Each path is a new rotation, seen through one point. The rows after it are directions, each followed by how far the rotation turns it, in degrees a step (0 if it stays put).
Each turn is a multiple of 5 degrees from 10 to 175, or 0.
Each row of a path follows its step; steps can be skipped.
Path 1:
step 0: [ -6   6  17 -35  17  -8 -19   0  16 -12 -30 -14  -6 -18 -23 -25 -18  -4
  32  53 -17  -2 -26   6   8 -15   9  11   3]
step 1: [  2  38  15 -16  25   0 -35  28  26 -23  13  10  28 -15  25 -20   4  20
  15  -2 -19   2 -22 -25  14 -15  13  14 -11]
step 2: [ 18  22 -14 -14   0 -18 -15   7  -9 -11  13   9 -10 -22  51 -17  35 -10
  -8  29 -28 -18  17  -8   5  -4   1  31  25]
step 3: [ 18   6  -7  -7  25 -21  31  -2  33  -6 -15  27   0 -25  11  15  32 -18
  39  27 -12  13  25   6   5 -19  11  -9  17]
step 4: [ 19 -23  13  -4  22 -27 -20 -11  39 -37  17   4  21 -25   3  -4  -1  16
  30   4  33 -20   8   6   0   0 -12  -3  38]
step 5: [ 35 -27  22 -17 -41  -6  -1   3  31  -1  14  13  33 -20  46 -11  -8   9
   3  -6 -15  15  -6  12  -8  20  -5  10  15]
step 6: [ 18 -23  -3 -12 -11  26  27   7  15 -25  27 -32   5   8  33   3  -5 -21
  24  20 -32  -2  10  12 -33 -23 -17  -3   8]
step 7: [  3  24  23   6   0  21  31   3  27  -9   0 -28  -7  -1  36  27 -22   1
  45   8  32 -18   1  22   9   1  -2  20   0]
step 8: [-24  14 -22  -2   7   7  19 -10  31   3  12 -19  10 -42  22  -4 -53  13
 -10 -11  -7  -8 -16  23   4   7  -2  21  33]
step 9: [  1   9 -56  -8  -6   8 -11   8  29   8 -12 -42  18 -10  33 -16  -7  -9
   7  21  -4  23 -17  13  -9  27  10 -21  -5]
Speeds:
[-16   6  19  -5   6  -8   4   3  10  -3   8  -5   6   1 -10  -2  -4  -3
 -13   8   5   4   5   8  -1  13  14  -9  11]
90
[ -7  -3  12   2  20   2  -3   9 -14   5   1   4  13   2  10  -7  -6   8
  13 -11  12  -6   7  -2   4   7  -7   5   0]
115
[ -8   4 -15   3   0 -14  -6  20 -10  -7  -6  -1   2 -10   0   0  13  -8
   4 -11   2   0  -6   5   6  -4  16   0   9]
45
[ 10 -12  -1   1   8 -11   7   7  -6 -16  -1   8  -8   5  -3   7   3  12
   0   1  -4  10 -11   8  -5  20 -11  -4   1]
55
[  2   5  -7   5  13   1  24  -5   3   2   4  -2 -14   3  -1   5   6  -1
  -5  -2   7  -1  12   3  20  -2  -1  14   7]
80
Path 2:
step 0: [ -2 -25   7 -12   0 -28  13 -34  11   3   1  13  12  15  20   5 -64  28
 -16  34 -14   7 -11 -27  -4  11  24   6   0]
step 1: [ 13   0  -2   1   3  10 -24  -4  20 -50  20  31   6  31 -14 -47 -19   2
   9  18  25   8  -1 -35  -9 -15  18  -4  -9]
step 2: [ -7  14 -23   4  16   3 -21 -23   5   1  26 -13 -13  30  -9 -10  15  59
  27 -19 -19  12  -1 -10   9 -25  19  17 -31]
step 3: [  9 -36  12 -10 -17 -11 -21 -48 -20  16  -4  12  -6  22  -8 -18   3  12
  12 -21 -21 -40  33 -14  38 -12  -3  -5   7]
step 4: [ -3  -2  30 -21 -17  -9  -2 -25 -13  51 -14   5  20  19 -24 -14  -7  -7
  14  -3  28  19   9 -43 -25  -2  17  31   5]
step 5: [-16  -4  19  10   5 -39   6  -6 -21 -18  -8  41 -30  -5   9   6 -34  25
  18  10  13  -2 -26 -31  -5  13  32  26 -19]
step 6: [ -3  13  12  -4  -3  -1 -80  -5   2 -31  -6  17 -18  13 -10 -23   0  11
  39  14  26   8  -4   7   7   8   3 -11   0]
step 7: [-16  16  -9 -19  10  14 -23 -37  -8  36  22 -16  -3  10 -13   9 -13  51
  26  18  -7   3 -14  18  31  -1  24   4  28]
step 8: [  8 -41   7  -1  -4  12 -12 -43 -29  -3  15  15  15  26  23 -16 -33   0
 -15   8   2 -14   6 -22  16   7  -4  18  50]
step 9: [  3 -22  34   0   5  33  -1   1  -3  -8  11   0  26  18 -10 -12 -25  31
  16 -16  27  39   2 -39 -39   2  17  17  -5]
Speeds:
[  9  -9 -16   5   7  21  -4  -2   2   9   4  -4  -1   5   3   1  -7  -2
  -4 -14  14 -12  -1   2  11  -7  -1  12  -6]
65
[ -8   1  -8   4   0  -2 -15   8   4   5 -10  -2   3   1  -5   2  -3   2
  12 -17 -16   9   7   8  19   3   1 -13   0]
90
[  8   6   1 -14 -13   3  -5  -1 -14  -4  10   3  -8  -3   2 -19 -12 -12
  -6 -10   4  11   8  10  -2   1  -5  -7  -5]
145
[ -3  -2 -10  -3  -5 -13  14  -1   1   1   6   5 -12 -13  24   5  -7  16
  -2  -3   0  -2   9   0  11  -1   6   1   2]
145
[  3   4 -10  -8  -5   6 -10   1  -4   5 -14  -6   8   4   8   8   1  15
  -5   5  -3  10  11   8 -17   6   3  12 -12]
155
[  7   7  -1  -4  -8   6  -4  21   8  -8   2   4  -9   4   6   2  -5   0
  14  14  -1   0 -13  -8   6  -6   0  -2 -19]
80
Path 3:
step 0: [ 10   2   3  20  12 -51 -18 -16 -27   5  29 -23 -25  19  -3  39  24  -6
 -12  -2 -14   5  -4 -12  34   3  -6  23 -35]
step 1: [ 28  16  28  10  -8  25  24 -24 -17 -19  -3  -4  12  16 -11  33  20  -4
   2 -15  -6 -24 -43  16  31  20 -30  17  29]
step 2: [ 14 -30  15 -36  22   2  12   9   1  -4  40  37 -10  18 -17   8   8 -26
  45 -30 -19 -27  -5  -8  20 -14   9  14  -4]
step 3: [ -9   3   1  -2  -1 -27  -8 -40 -47   2  39   1 -23  22  32  19   9   2
  -7  19 -22 -28  -7 -22  -7  -3   3  39 -11]
step 4: [ 18  32   8 -15 -16  -2  24 -19 -13 -38  11 -26  -2  -9  20   7   0  -6
  -7 -37 -17 -28   7  10  54  18 -14  17  22]
step 5: [-27 -18  17 -15  36  21 -11  31 -27   4  29  11  -3 -14  10   6  26  -4
  39 -22  -6 -33 -15   9  43  -5 -14   4 -13]
step 6: [ 14  -1   5 -27  10   3  -9  -7 -20 -20  19 -20 -14  27  30  28  -1   1
  -1  17   7 -56  -2  16 -36 -21 -15  32 -24]
step 7: [  3  17   2 -17 -30  -6   9   8  13 -48  26 -27   6 -18   9  11  12 -20
  10  16 -10 -45  17 -34  32  28   4  14  10]
step 8: [ -1  -5   5 -12  34   7   8  12 -37  -5   8  -7 -18 -24  12  34  30  24
  15  -4  22 -20  -2   2  46  13  35 -17 -25]
step 9: [ 19   8   9   2  18   9 -33   3   7  -4   8 -27  18  42  10  40  -2  -9
  -5 -12   1 -41 -18  23  -3  22  -4  17 -47]
Speeds:
[ -6 -10  -9  15   2  -7   4  23   0   4  21   7 -11 -13  -8   3   1  -5
   0  -6   2   1   7  -3   3  -1   1   1   5]
135
[  2   5  -7   6  20  -3  -8   4  -5   7  -6   3   6   4  -4   0 -15   3
  14   0 -11 -15  -3  -1   0 -14  15  -9   2]
115
[  5 -12   7 -18   2 -12  -6   9 -10   3  -5   3   0  -2  -3 -19   6  -1
   5   1   8   6  -6 -17  13  -3   0  -7  -7]
130
Path 4:
step 0: [  5  -1 -27   2  31 -36 -26  11 -53 -11  10  11  -7  20  11 -17   3 -34
 -25 -63  -9 -27  -6 -10 -28 -16 -25   4   1]
step 1: [ 24  24 -18  14 -29  32 -15   7  27 -22  13 -19 -15  37  23 -31  18 -21
  20  40   3 -33 -12 -10 -43   4 -24 -28  -6]
step 2: [ 21  17 -22  -6  15 -45  10  13  -9 -16 -33  14 -13 -41  12 -44  16 -31
 -23 -53  16  -1 -14 -20 -26  13   1 -22  -4]
step 3: [ 14  29 -10   5 -14  41 -71  19 -14   4   9   1 -21  39  20 -45  -3 -15
  11   4   0   4 -20  -5 -16 -35  14  -8   0]
step 4: [ 18  19 -14  34  -4 -22  -6 -37  29 -19 -59 -12   4 -15 -15 -23  23 -17
 -17  -2  41   1 -15 -44 -20  15   7 -24 -11]
step 5: [  1  15  17   5  32 -15 -62   5 -52  43  -1   6  16   2  22 -49   5 -16
  -8  -2 -19  -8 -21   2  -9 -14  24 -13 -18]
step 6: [  8   2 -10  26 -35 -27 -51 -13  13 -18 -28 -24   3  40 -23  12  15  -1
  -3  16  29 -33  -6 -49 -11 -12 -24 -14  -6]
step 7: [ -5  19  12  10  59 -27  13 -23 -31  21   8  -5  11  -6  22 -32  26 -21
 -21  -3 -21 -34 -18 -22 -52   9  -9 -17  -7]
step 8: [ 22 -11 -21   9 -40 -22 -59  39 -23 -28   4   3   4  36   6  -9   9 -41
  12  -1  -4 -44   1   0  -7   0 -34 -12  -9]
step 9: [  9  34 -24  -8  20 -13  31 -11  25  -3   2 -21 -31  13  20 -36  12   8
 -18 -15  18 -23 -18 -34 -60  -5 -23 -36  -3]
Speeds:
[ 10   6 -17 -10  -6   9  11  10   4 -13   8  -1 -17  -8  -4 -12   2  -7
   8  -8  -2  10  -3   9  -7  -2  -1   0  -1]
45
[  4   6   3   0  -7  -7   1  14   3 -19  -4   8  19  -1  -9  13   4  -9
   4   0  11  -5   3  -2  -4  -5  12  12  -7]
170
[  5   1 -18   1  -3  16  -7   7 -12   9   4   8   4  -3   9  10  14   9
 -10   9 -12  -1   3  -3  -7   3  10   6  -3]
155
[-11 -16  -2   7   6  -5   4  15  -7  -1   5 -15  -2   0 -16   6  -5  -1
   0   7 -13   0  -7  -6 -14   2  -7  -2 -13]
45
[ 11  -1   8   1   2   2   6  -3  -6   7  -7  -2  -5 -20  -1  13  -3  -4
  -4   5  11  -8 -18  11 -14   5   2  -3  12]
140
[  4  -5  11  -2  -5  10 -13   3  -4 -12  -3 -20  -1  -4  19   4   5  -5
  18   9  -5   1  -4   0   8   1  -5   7   1]
155
[  9  -6  -8   1  -1  -9   1   6   6   6  -3  -3  14  -5   8 -11  -4  -1
   1   8   1  -5   3  20   8  17   1  -9 -17]
115
